In the data rows, the value 128 means zero.
Here are some points, one per row:
[155, 108, 105, 163, 101, 165, 140, 154, 133, 126, 106, 145, 100, 118, 88, 78, 112, 189, 255, 75, 93, 107, 62, 120, 115, 90, 121, 214, 203, 135, 146, 208]
[105, 146, 142, 121, 160, 40, 188, 140, 66, 89, 27, 67, 66, 158, 135, 190, 143, 123, 91, 120, 58, 125, 109, 216, 160, 175, 59, 180, 79, 77, 228, 154]
[49, 31, 234, 169, 166, 123, 57, 144, 146, 102, 144, 130, 70, 71, 193, 136, 115, 135, 154, 229, 120, 114, 97, 74, 126, 117, 153, 104, 128, 126, 138, 125]
[133, 102, 91, 146, 132, 147, 100, 129, 142, 156, 127, 137, 147, 191, 172, 131, 168, 121, 90, 159, 166, 69, 143, 146, 140, 85, 136, 201, 39, 120, 90, 137]
[93, 83, 93, 48, 122, 128, 91, 121, 120, 205, 178, 140, 66, 216, 40, 139, 135, 156, 101, 111, 127, 134, 108, 149, 126, 175, 140, 108, 111, 100, 138, 68]
[116, 87, 149, 121, 100, 117, 92, 156, 85, 106, 83, 127, 206, 118, 112, 132, 145, 164, 161, 136, 128, 130, 86, 147, 135, 44, 120, 85, 60, 148, 114, 118]
[156, 123, 158, 117, 102, 121, 147, 161, 152, 172, 81, 124, 147, 115, 138, 200, 100, 72, 132, 133, 141, 93, 54, 92, 48, 147, 108, 105, 169, 55, 54, 101]
[98, 122, 231, 122, 157, 185, 169, 106, 134, 81, 101, 67, 113, 44, 89, 160, 101, 140, 149, 43, 145, 170, 134, 127, 147, 180, 155, 97, 73, 92, 67, 89]
[34, 211, 136, 161, 131, 119, 94, 54, 173, 145, 173, 122, 165, 165, 162, 166, 38, 213, 112, 106, 85, 55, 191, 134, 83, 79, 134, 153, 165, 155, 122, 84]
[130, 92, 142, 192, 141, 88, 255, 185, 114, 121, 206, 104, 138, 106, 143, 123, 97, 113, 94, 122, 140, 64, 112, 144, 151, 98, 117, 115, 156, 64, 210, 73]
[127, 123, 71, 125, 98, 203, 168, 132, 161, 198, 72, 109, 111, 130, 183, 90, 66, 151, 114, 150, 216, 139, 95, 108, 205, 141, 162, 123, 195, 220, 143, 134]
[175, 147, 89, 77, 89, 156, 85, 187, 130, 48, 187, 80, 156, 75, 145, 163, 145, 122, 110, 141, 151, 82, 88, 118, 91, 97, 199, 159, 114, 145, 212, 87]
[100, 150, 94, 86, 140, 131, 169, 155, 134, 108, 186, 146, 98, 155, 169, 98, 144, 136, 109, 184, 128, 146, 83, 204, 78, 117, 155, 74, 93, 129, 99, 184]
[141, 108, 139, 133, 122, 98, 95, 164, 126, 164, 101, 107, 143, 100, 149, 106, 125, 166, 96, 87, 133, 182, 150, 86, 112, 81, 190, 168, 130, 64, 127, 153]
[150, 114, 181, 95, 99, 164, 132, 83, 161, 132, 125, 179, 181, 120, 139, 113, 136, 106, 77, 124, 76, 187, 112, 180, 128, 119, 90, 112, 132, 131, 125, 156]
[200, 161, 178, 130, 161, 121, 116, 155, 119, 120, 180, 189, 124, 193, 100, 157, 109, 162, 112, 129, 133, 171, 119, 113, 184, 116, 120, 135, 138, 162, 130, 63]
[106, 162, 98, 113, 195, 105, 166, 137, 148, 150, 80, 124, 180, 117, 64, 92, 151, 178, 94, 172, 125, 141, 126, 100, 197, 129, 111, 189, 119, 68, 82, 92]
[172, 129, 140, 135, 73, 164, 124, 120, 135, 129, 87, 132, 153, 183, 125, 146, 167, 144, 166, 143, 105, 105, 209, 149, 164, 120, 141, 157, 100, 140, 139, 128]
[77, 105, 136, 199, 115, 145, 139, 114, 145, 67, 161, 62, 157, 202, 98, 77, 171, 135, 140, 172, 97, 184, 155, 23, 90, 163, 56, 121, 154, 181, 116, 148]
[178, 110, 98, 121, 182, 106, 98, 94, 136, 77, 159, 88, 139, 121, 128, 137, 140, 142, 146, 112, 172, 181, 99, 104, 129, 98, 115, 44, 98, 89, 181, 149]
[123, 97, 107, 98, 158, 89, 119, 135, 76, 113, 171, 137, 195, 94, 113, 146, 134, 109, 98, 114, 131, 80, 142, 154, 166, 156, 110, 68, 185, 148, 90, 174]
[141, 149, 187, 143, 88, 150, 119, 125, 134, 165, 154, 187, 127, 115, 109, 78, 170, 179, 61, 116, 122, 39, 84, 132, 124, 142, 147, 139, 118, 110, 139, 169]
[32, 189, 141, 81, 120, 114, 136, 150, 118, 114, 139, 113, 135, 150, 123, 114, 117, 148, 96, 135, 123, 113, 190, 130, 101, 92, 80, 79, 169, 118, 196, 176]
[91, 133, 0, 82, 131, 130, 137, 181, 177, 111, 79, 214, 92, 114, 178, 101, 102, 111, 154, 105, 81, 149, 176, 51, 202, 114, 110, 93, 85, 63, 83, 144]
[97, 222, 191, 121, 153, 69, 52, 170, 150, 157, 108, 122, 127, 148, 108, 136, 123, 29, 133, 64, 109, 174, 120, 171, 88, 130, 186, 87, 106, 235, 104, 138]
[135, 202, 48, 205, 130, 228, 53, 101, 54, 192, 149, 95, 79, 72, 124, 251, 214, 101, 131, 112, 126, 132, 142, 176, 110, 145, 14, 131, 219, 124, 61, 115]
[129, 182, 99, 127, 100, 58, 90, 81, 186, 100, 173, 107, 144, 124, 83, 116, 169, 47, 179, 138, 211, 139, 124, 200, 144, 149, 116, 117, 149, 86, 204, 45]
[124, 129, 72, 152, 96, 80, 118, 106, 102, 89, 91, 132, 145, 89, 141, 102, 145, 138, 157, 106, 81, 162, 57, 89, 154, 179, 168, 149, 165, 162, 133, 98]
[146, 176, 114, 75, 130, 92, 144, 128, 66, 148, 125, 117, 110, 128, 157, 199, 91, 173, 181, 195, 137, 164, 182, 117, 91, 206, 159, 141, 80, 188, 173, 194]
[139, 112, 136, 171, 91, 105, 155, 146, 177, 121, 148, 182, 172, 123, 136, 163, 156, 143, 138, 89, 184, 162, 179, 141, 137, 173, 83, 139, 76, 158, 133, 144]
[180, 167, 151, 156, 105, 139, 135, 90, 146, 120, 106, 128, 132, 163, 143, 103, 130, 121, 114, 67, 132, 76, 114, 120, 150, 147, 131, 90, 116, 137, 87, 174]
[149, 99, 80, 174, 161, 144, 137, 102, 173, 139, 53, 153, 93, 97, 63, 206, 176, 96, 104, 144, 85, 89, 110, 128, 73, 100, 199, 110, 177, 164, 143, 181]
[140, 41, 137, 94, 191, 115, 94, 141, 196, 113, 138, 91, 128, 156, 214, 125, 109, 84, 81, 143, 130, 65, 154, 129, 91, 115, 93, 216, 148, 169, 78, 191]
[162, 146, 135, 153, 102, 150, 93, 153, 121, 101, 120, 113, 172, 145, 142, 128, 123, 128, 143, 143, 109, 131, 158, 174, 168, 148, 151, 91, 155, 81, 110, 172]
[130, 127, 148, 149, 160, 165, 144, 64, 160, 220, 207, 117, 184, 108, 144, 93, 98, 8, 188, 117, 78, 106, 132, 93, 119, 141, 77, 102, 63, 131, 175, 90]
[171, 99, 109, 125, 159, 128, 169, 153, 103, 156, 103, 116, 63, 120, 187, 69, 179, 218, 151, 146, 112, 141, 218, 117, 92, 159, 143, 73, 170, 188, 130, 27]
[134, 128, 76, 131, 146, 174, 117, 108, 38, 69, 0, 195, 97, 106, 69, 0, 0, 78, 89, 174, 255, 137, 125, 166, 82, 168, 99, 161, 126, 132, 121, 83]
[161, 84, 178, 106, 45, 72, 150, 90, 137, 150, 199, 86, 24, 66, 75, 104, 76, 109, 114, 152, 95, 163, 130, 69, 156, 74, 113, 156, 118, 124, 55, 128]
[105, 125, 176, 51, 148, 177, 168, 46, 69, 125, 123, 206, 114, 202, 134, 158, 219, 95, 183, 112, 165, 134, 108, 84, 134, 71, 172, 168, 122, 140, 140, 91]
[136, 99, 139, 150, 121, 113, 131, 154, 75, 119, 175, 129, 126, 100, 102, 106, 116, 134, 108, 101, 108, 185, 145, 144, 130, 144, 187, 166, 117, 61, 106, 136]
These points spread out most along one direction. How far along it is each point below, from 0 to 99? 50 is the average, and the first point above lies past it. One standard deviation of the points above along it is 16.
[129, 182, 99, 127, 100, 58, 90, 81, 186, 100, 173, 107, 144, 124, 83, 116, 169, 47, 179, 138, 211, 139, 124, 200, 144, 149, 116, 117, 149, 86, 204, 45] 35
[156, 123, 158, 117, 102, 121, 147, 161, 152, 172, 81, 124, 147, 115, 138, 200, 100, 72, 132, 133, 141, 93, 54, 92, 48, 147, 108, 105, 169, 55, 54, 101] 45
[130, 127, 148, 149, 160, 165, 144, 64, 160, 220, 207, 117, 184, 108, 144, 93, 98, 8, 188, 117, 78, 106, 132, 93, 119, 141, 77, 102, 63, 131, 175, 90] 24
[91, 133, 0, 82, 131, 130, 137, 181, 177, 111, 79, 214, 92, 114, 178, 101, 102, 111, 154, 105, 81, 149, 176, 51, 202, 114, 110, 93, 85, 63, 83, 144] 77
[93, 83, 93, 48, 122, 128, 91, 121, 120, 205, 178, 140, 66, 216, 40, 139, 135, 156, 101, 111, 127, 134, 108, 149, 126, 175, 140, 108, 111, 100, 138, 68] 48
[32, 189, 141, 81, 120, 114, 136, 150, 118, 114, 139, 113, 135, 150, 123, 114, 117, 148, 96, 135, 123, 113, 190, 130, 101, 92, 80, 79, 169, 118, 196, 176] 39
[123, 97, 107, 98, 158, 89, 119, 135, 76, 113, 171, 137, 195, 94, 113, 146, 134, 109, 98, 114, 131, 80, 142, 154, 166, 156, 110, 68, 185, 148, 90, 174] 41
[139, 112, 136, 171, 91, 105, 155, 146, 177, 121, 148, 182, 172, 123, 136, 163, 156, 143, 138, 89, 184, 162, 179, 141, 137, 173, 83, 139, 76, 158, 133, 144] 44
[34, 211, 136, 161, 131, 119, 94, 54, 173, 145, 173, 122, 165, 165, 162, 166, 38, 213, 112, 106, 85, 55, 191, 134, 83, 79, 134, 153, 165, 155, 122, 84] 24
[149, 99, 80, 174, 161, 144, 137, 102, 173, 139, 53, 153, 93, 97, 63, 206, 176, 96, 104, 144, 85, 89, 110, 128, 73, 100, 199, 110, 177, 164, 143, 181] 47
